In the data rows, the value 128 means zero.
Here is a table of points, one per row:
[127 127 118 122 137 161 113  83 153 169 121 103 117 144 159 147 121 107
 129 111 104  84 103 137 154 130 115 130 153 145 165 164 124  85 105 143
 131  96 113 136 148 149  92  99 165 156 120 159]
[172 171 135  90 105  86 100 137 130 128 154 142 112 121 116 116 145 143
 136 132 105 122 169 156  91 140 165 137 104 113  94  97  85 103 127 145
 115 120 151 152 112  97 141 116 107  96 127 159]
[122 129 120 106  85 103 163 152 112 114 134 152 164 153 128 154 158 117
 132 140 122 126 110  89 107 145 132 134 116  94 124 141 153 157 144  97
 132 151  93 110 151 133 133 144 128 130 147  83]
[141 116 123 141 147 121  89 109 169 163  90 104 126 125 156 156 133 136
 134  98  94  99 106 137 154 122 100 129 143 127 129 143 116  93 114 153
 122 107 128 150 156 159 101 115 166 142  93 137]
[148 150 166 171 171 128 143 172 140 113 118 140 142 129 105  95  92  84
  84  87 138 150 147 123  88 105 128 146 136 162 167 155 153 129 120 135
 112 134 169 157  92  86 106 110 122 141 126 131]
[136 105  85  95 124 154 150 148 129 100 100 146 168 149 155 169 160 114
 104  86  83 170 170  86  85 144 129 130 170 154 134 157 148 137 144 102
  85 132 157 140 125  84  83 139 165 161 122  92]
[151 169 148  85  99 137 126 147 127 130 168 170 126 139 135 124 116  92
 114 146  99  99 169 163  99 128 138 106 118 120  97  90  95  94 110 130
 164 161 142 129 144 149 132 108  84  92 127 151]
[ 83  96 106 125 171 174 117 121 121 104 138 134 104 132 127 111 125 151
 123 118 141 127 105 125 129 121 120 116 133 124 126 111 109 149 172 144
 142 134 113 134 154 124 131 160 127 138 157 134]
[161 155 169 140 138 171 171 112 134 137 110 121 142  99  99 131 142 100
 101 123 139 130 132 124  97  91 106  99 131 143 135 119 120 123 156 172
 119 119 168 149  88  97 132  95 119 132 118 116]
[144 153 156 147 107 127 143  96 101 138 143 120  95  98  99  84  84 140
 169 165 134 111 109 156 156 126 124 136 115 120 156 147 128  93  88 113
 157 147 121 104  85 142 169 149 107 135 167 119]
[141 136 171 171 140 149 173 145 131 133 138 146 137 119 115 120 106 104
 118 141 141 123 127 149 104  85 117 131  92 137 153 116 152 142 139 127
 107 119 154 136  90 130 148  98 103 117 134 131]
[119 137 140 110  84 133 151 112 108 122 100 115 170 171  86 124 170 141
  99 149 157 120  98 120 141 137 147 170  95  86 138 166  90 135 167  92
  87 164 106  87 142 160 118 148 140 128 118 116]
[114 127 126  95  94 159 147  93 138 170 155  85  84 122 170 147 117 120
 136 127 105  85  86 128 167 127 112 155 145  95 128 161 121  87 122 142
 134 134 123 107 134 160 105 131 170 171 112 144]
[141 126 151 153 149 150 143 135 136 155 153 164 162 155 108 104  94  86
  86  97 144 154 141 110  85  89 103  97 134 163 153 157 168 138 140 150
  86  99 167 169  96  85 116  95 112 131 119  97]
[135 119 105 109  95 140 162 160 123  99 104 152 167 120 119 166 160 114
 116  88  95 170 172  96  83 130 137 136 159 139 128 148 172 144 126  84
  85 118 140 139 113  98 137 154 131 140 146  91]
[135 138 123 103  98 124 135 130 103 100 120 136 148 144 128 138 157 144
 135 148 129 131 111 101 139 163 154 129 103 111 161 148 107 122 125 103
 125 144  95  96 151 157 150 154 122 136 159  92]
[ 96 100 117 123 120 145 147 138 130 108  94 108 108 113 121 125 158 166
 128  95 144 165 101  94 145 126 102 140 170 138  85  92 121 145 170 172
 143 129 138 104  95 136 137 142 155 145 120 131]
[131 130 154 146 114 102 149 103  87  99 104  87 152 169 118 104 147 129
 121 169 169 173 122 120 142 150 160 171 103  85 141 167 112 128 125  87
 104  97  85  85 156 125 113 132 104  92 158 170]
[ 84 108 144 130 144 151 126 110 117 139 124  94 126 154 120 114 142 134
 124 149 139 129 120 119 106 135 129 105 121 124  86  88 165 170 146 137
 172 149  99 134 172 134 140 166 157 108 114 158]
[110 105 118 135 149 145 121 118 131 107 106 111 105  98 109 118 125 130
 129 139 161 160 115 112 141 128 127 126 135 131  91  84  87 152 169 155
 120 117 134 138 126 133 153 163 151 153 144 126]
[119 100 109 131 138 116 119 141 142 101  97 116 106 115 148 147 114  94
 115 139 155 166 146 112 103 105 119 118 131 149 118  82 100 160 170 139
 123 123 128 113 105 107 137 168 163 163 136 114]
[125  84 110 151 135 103 101 166 168 140 120 144 152 131 165 153 104 116
 138  94  93  94 127 172 148  90 109 118 128 138 127 132 172 139 108 133
 104  85 115 163 150 143 135 126 126 144 131 149]
[150 124 109 135 128 116 165 136  84  87 113 127 153 148 115 129 169 139
 128 133 131 142 136 113 109 156 155 133  97 118 156 137 106 148 120  86
 121 134  83 125 153 106 126 167 114 139 170 136]
[122 141  97 108 135 128 110 158 122 105 158 167  96  91 134 149 162 146
 151 162 107  87 139 161 136 160 166 126 120 150 119  91 101 113 104 145
 170 170 135 111 122 128 112  83  86 103 114 105]
[134 151 171 140 118 172 170 139 138 156 140 151 145 118 129 112 106 111
  89 106 142 140  98 114 136  93  90 124 166 126 107 153 170 126 134 157
 104  98 149 118  85 130 148  91 112 138 122 120]
[144 154 168 170 103 139 169  94  85 138 134 105  99 132  85  87 127 169
 140 150 161  96  87 157 171 101 129 171 100  85 136 139 138 144 119 126
 131 122 121  96  83 130 169 122  85 107 170 148]
[161 107 106 137 136 115 114 133 167 143  99 125 130  94 142 164 143 145
 154 105  90 106 137 162 152  96 101 122 168 124  83 127 155 123 118 157
 115  85 130 169 149 143 132 130 147 143 117  85]
[ 83 102 111 111 124 152  98  83 151 171 128 107 170 170 105 145 172 132
 112 159 131 155 169 133 104 156 156 102 163 169 128 140 172 110  84 115
 122 153 167 125 110  83  85  86 146  90  85 152]
[144 130 159 150 148 152 172 173 136 126 148 147 127 116 132 108 101 149
 110  83 138 138 104 127 128  87 107 148 144 129 125 125 148 146 135 142
 133 121 152 121  84 107 122 107 117 112 118 138]
[144 171 141 112 122 118 125 131 115 136 170 154 133 173 153 121 132 102
 101 129 117 110 159 131 100 132 148  94  92 107 121  98  86  92 120 128
 140 156 156 144 141 129  92  95 107  86 106 171]
[129 122 124 137  94 103 163 168  98 103 130 132 139 167 138 114 128 140
 111 108 130 142 118 104 134 171 147 145 126 111 146 135 112 139  96  87
 117 164  84  85 148 127 123 165 138 133 146 129]
[147 170 137  91 121 125  89 114 133 150 170 163 123 140 144 128 128 124
 115 153 118  99 135 145 118 134 153 122 103 109 132 116  98 110 124 127
 132 149 137 134 134 144  97  89  91  86 113 159]
[129 142 167 152 150 133 117  98 119 124 133 128 113 118 113  87 104 171
 172 122 102 104 114 125 102 114 143 137 100 150 168 141 131 153  91  83
 152 170 128 115 116 103 134 156 125 108 147 158]
[130 137 117  83  99 172 136  93 130 164 135  88  85  87 170 169  99  81
 171 135  85 102 121  98 138 152 107 109 169 136 104 156 107  87 111 163
 163 128 142 128 130 143  94 114 170 170 125 116]
[110 159 104  84 114 107  86 159 170 167 170 168 172 117 109 120 116  84
  90 123 103 116 169 164 108 128 160 152 118 154 170 141 127 125 118  90
  83 120 145 108 103 122 129 116 120 105 111 147]
[168 163 150 154 164  85 110 170 151 124 150 158 135 104  85  83  97  85
  84 108 131 148 146 117  85  92 133 137 130 153 169 165 163 159 151 132
  86  94 160 136  87  85 123 132 137 162 147  83]
[142  85 108 163 128  88 131 155 149 152 125 118 124 129 138 142 108 111
 125  90 110 124 147 172 167 100  85 110 170 146 101 138 152  96  99 131
  96  86 122 153 143 164 135 115 150 146 102 130]
[106  86  96 138 150 140 135 139 130 115 108 134 127  84 107 124 109 102
 142 139 153 154 115  99 155 152 104  85 163 142  86  85 126 157 170 169
 150 116 136 124 133 171 165 125 137 134 109 109]
[138 164 124  85 107 118 129 169 140 147 168 154  99 117 144 131 126 121
 111 136 110 102 159 165 114 145 167 129  96 129 106  84  90 112 107 129
 172 158 122 130 139 119 112 116 108  96 112 126]
[120 110 105 130 114 115 112 128 144 149 154 144  92 131 170 165  84 131
 171  99 101 120 130 117 130 106  93 112 146 132 121 157 165 104 107 134
 152 131 149 170 166 137 106 105 145 143 100 101]
[153 140 170 169 129 107 140  95  83 100 151 154 110 102 108  95 101 155
 170 149 139 103 100 146 134  89 109 148 101 109 170 160 134 141 118  91
 104 165 141  84  96 170 149 104 132 117 113 167]
[150  91 120 160 130  98 115 114 162 169 101 100 121 105 139 149 146 129
 135 134 102  83 129 166 160 123 124 110 134 132 117 107 129 126 112 140
 109  84  97 146 158 169 120 127 158 150 106 149]
[ 91  97 123 130 167 170 121 104 123 126 103 119 157 134 103 111 129 139
 105 110 167 167 113 104 135 126 105 103 167 159  96  92 145 167 162 146
 137 115 131 162 129 105 134 128 129 139 147 146]
[ 90 109 115 138 158 132 114  94 113 113 114  95 119 162 137 108 141 159
 114 160 167 132 121 116 117 124 114  98 112 115 127 113 129 157 163 158
 146 138 139 148 135 139 152 160 118 133 145 117]
[120 111 121 134 113  95 166 151  99 106 131 137 156 171 127 124 142 140
 125 108 104 133 109  86 141 172 148 154 143  98 155 169 125 104 119  93
 102 146 121 109 138 137 151 133 104 142 165 112]
[161 160 170 166 124 172 172 104 106 129 133 113 102  95 111 110  98 142
 133 128 165 160 134 137 121 105 110 109 110 127  96 101 164 142 113 133
 120 110 151 162 100  93 135 124 105 129 116 109]
[132 133 125 123  97 102 155 147  98  85 115 125 144 148 145 151 150 125
 138 133 121 131 108  87 140 165 137 135 129  97 131 150 127 121 127 103
 138 157 110  90 133 148 154 143 120 146 152  85]
[ 82 118 113 117 160 139  93 108 111  94  98 110 122 124 135 121 125 155
 155 137 119 154 168 135 101 110 121 139 123 107 123 134 132 142 172 148
 136 127 115 145 132 113 155 170 144 122 142 143]
[144 131 134 130 101 128 157 112  90 104 103  85 140 171 117 121 164 150
 127 170 171 153 118 117 143 159 161 171 103  85 142 143  85 126 151 103
 115 123  84  86 153 122  98 135 125 115 131 155]
[125 125 131 150  96 123 154 110  86 106  93  95 170 168 124 131 168 134
 145 163 153 155 119  85 136 170 146 132 118  84 110 153 135 125 137 110
 127 150 102 101 157 130 114 132 119  89 126 148]
[170  99 118 165 117  86 117 122 141 143 123 102 129 138 155 153 119 126
 154 117  85 108 129 141 144 116  89  84 155 148 108 133 153 106 103 153
 142  87 123 162 152 153 119 125 157 137  94 107]
[151 108 121 155 155 133 114  89 144 155 117  97 120 133 149 145 142 143
 147 114 114 101 114 151 167 108 101 131 141 126 135 136 115  86 113 132
 111 118 135 157 172 163  96 103 156 158 103 147]
[108 107 137 157 141 136 127 111 113  98  86 119 119 112 112 137 120 127
 116 153 170 152 111 112 146 127 112 120 153 158 101  83 121 169 169 139
 140 143 124 104 124 158 135 120 139 147 138 153]
[ 87 116 122 123 153 130 105 122 133 117  99 126 139 139 132 134 116 111
 129 139 158 164 118  97 119 118  99  89 134 129 113 119 115 153 168 156
 137 130 141 139 112 128 156 156 122 137 142 118]
[125 142 112 103  97  97 146 163 100  95 127 137 136 127 132 124 159 162
 138 111 132 116 102 101 144 151 148 171 127  93 138 136 106 132 128  89
 144 156 103 107 141 121 159 163 115 153 169  83]
[128 127 103 101 120 151 121 114 152 167 139 100  83 142 169 161 104 155
 145  95 106  98  83 115 148 118 106 127 144 126 138 154 115  90 111 158
 173 126 122 151 158 110 110 127 155 158 125 115]
These points spread out most along one direction. Take the direction at right angles to it along which they spread out most. Go by this last direction. How far along it is each point below, from 0 to 99? The average is 50, and the first point in the table lies past the average. One standard deviation of the points above along it is 16.
[106 118 115 121 145 129  84 109 159 150 115 104 121 114 119 162 171 171
 125 118 127 140 159 142 115 159 165 172 137 142 118 111 118 128 121 106
 124 157 168 118  95  83  84  92 155 104  84 121] ~ 53
[149 111 115 149 166 117 100 108 148 135  90 113 123 120 156 166 123 112
 127  95  95 113 134 157 149 104  89 110 156 145 121 130 150  95  96 130
 103  84 126 161 156 154  95 105 166 156 111 130] ~ 63
[123 168 136 108 126 125 120 148 131 130 170 148  93 106 142 142 128  98
 112 143 111 101 149 159 130 161 170 167 132 126 115 114 105  88  95 123
 110 114 136 118 105 105 115  91  92 119 160 168] ~ 54
[ 84 105 105 116 171 162 116 132 142 115 106 116 143 138 113 103 116 124
 117 119 149 144 121 110 127 136 128 122 126 142 115 100 107 155 164 147
 123 119 127 142 128 122 149 160 129 121 157 140] ~ 40
[151 151 129 107 108 123  86 113 171 165 118  91  98 101 170 150 119 152
 162 102 108 123 100 130 158 126  94 148 169 111  99 137 148  95 101 144
 138  91 115 150 146 157 117 142 168 163 101  98] ~ 75
[142 154 170 159 136 132 139 103  97 117 150 141  88  87 116  91  86 157
 171 151 162 119  85 150 156 105 123 147  90 102 151 127 143 151 116  91
 138 138 132 105 105 144 167 113  89 129 157 137] ~ 45
[142 115 125 113  86  87 152 165 106 102 125 135 153 150 101 109 138 143
 159 170 149 134 124 107 144 170 154 163  97  86 128 145 107 124 149 122
 125 107  86  86 148 150 158 154 100  94 155 128] ~ 58
[110 127 117 122 138 100 100 155 144 143 169 170 142 145 128 123 121  85
 115 146 111  97 146 146 122 153 170 114 104 172 170 122 128 119  97 117
 153 149 121 120 118 121 120  96  84  85 123 138] ~ 49
[ 83 110 118 132 171 133  98 114 108  90 111 126 133 141 138 123 117 142
 166 135 127 166 167 109  93 115 113  85 116 117 116 127 140 170 171 153
 146 152 129 145 169 130 122 171 156  98  96 154] ~ 47
[ 86 119 123 116 161 155 112  99 105 104 121 116 101 127 116 105 106 121
 131 145 159 162 144 120 136 131  99  94 151 148 107 124 155 147 138 145
 141 112  98 139 151 133 162 165 131 156 163 121] ~ 45
[157 160 171 152 150 144 125 125 140 135 142 143 129 115 124 115 112  88
  89 123 166 124 112 117  88  86 121 121  94 156 171 139 165 169 144 120
 122 106 137 143  98  96 110 114 119 140 129 133] ~ 21
[119 112 102 117 114  92  95 154 165 152 159 154 123  84 105 124 133 146
 135 153 123 115 159 160 142 169 170 116 101 156 147  98 111 115 104 126
 166 136 124 118 101 122 156 130  96  85  94  89] ~ 54
[122 147 106  85 122 118  94 141 153 149 157 159 131  90  84  98 147 153
 126 131 136 127 164 170 150 160 168 128  84 153 135  85  94 129  92 101
 150 151 116 105 134 137 124 145 122  87  81 119] ~ 56
[129 154 106  87 111  89 101 164 147 143 170 169 142 136 156 152 136 112
 106 126 112 109 156 152 100 116 146 134 106 143 155 125 111 115 110 127
 132 135 152 135 101  87 128 105  93  97 124 117] ~ 45
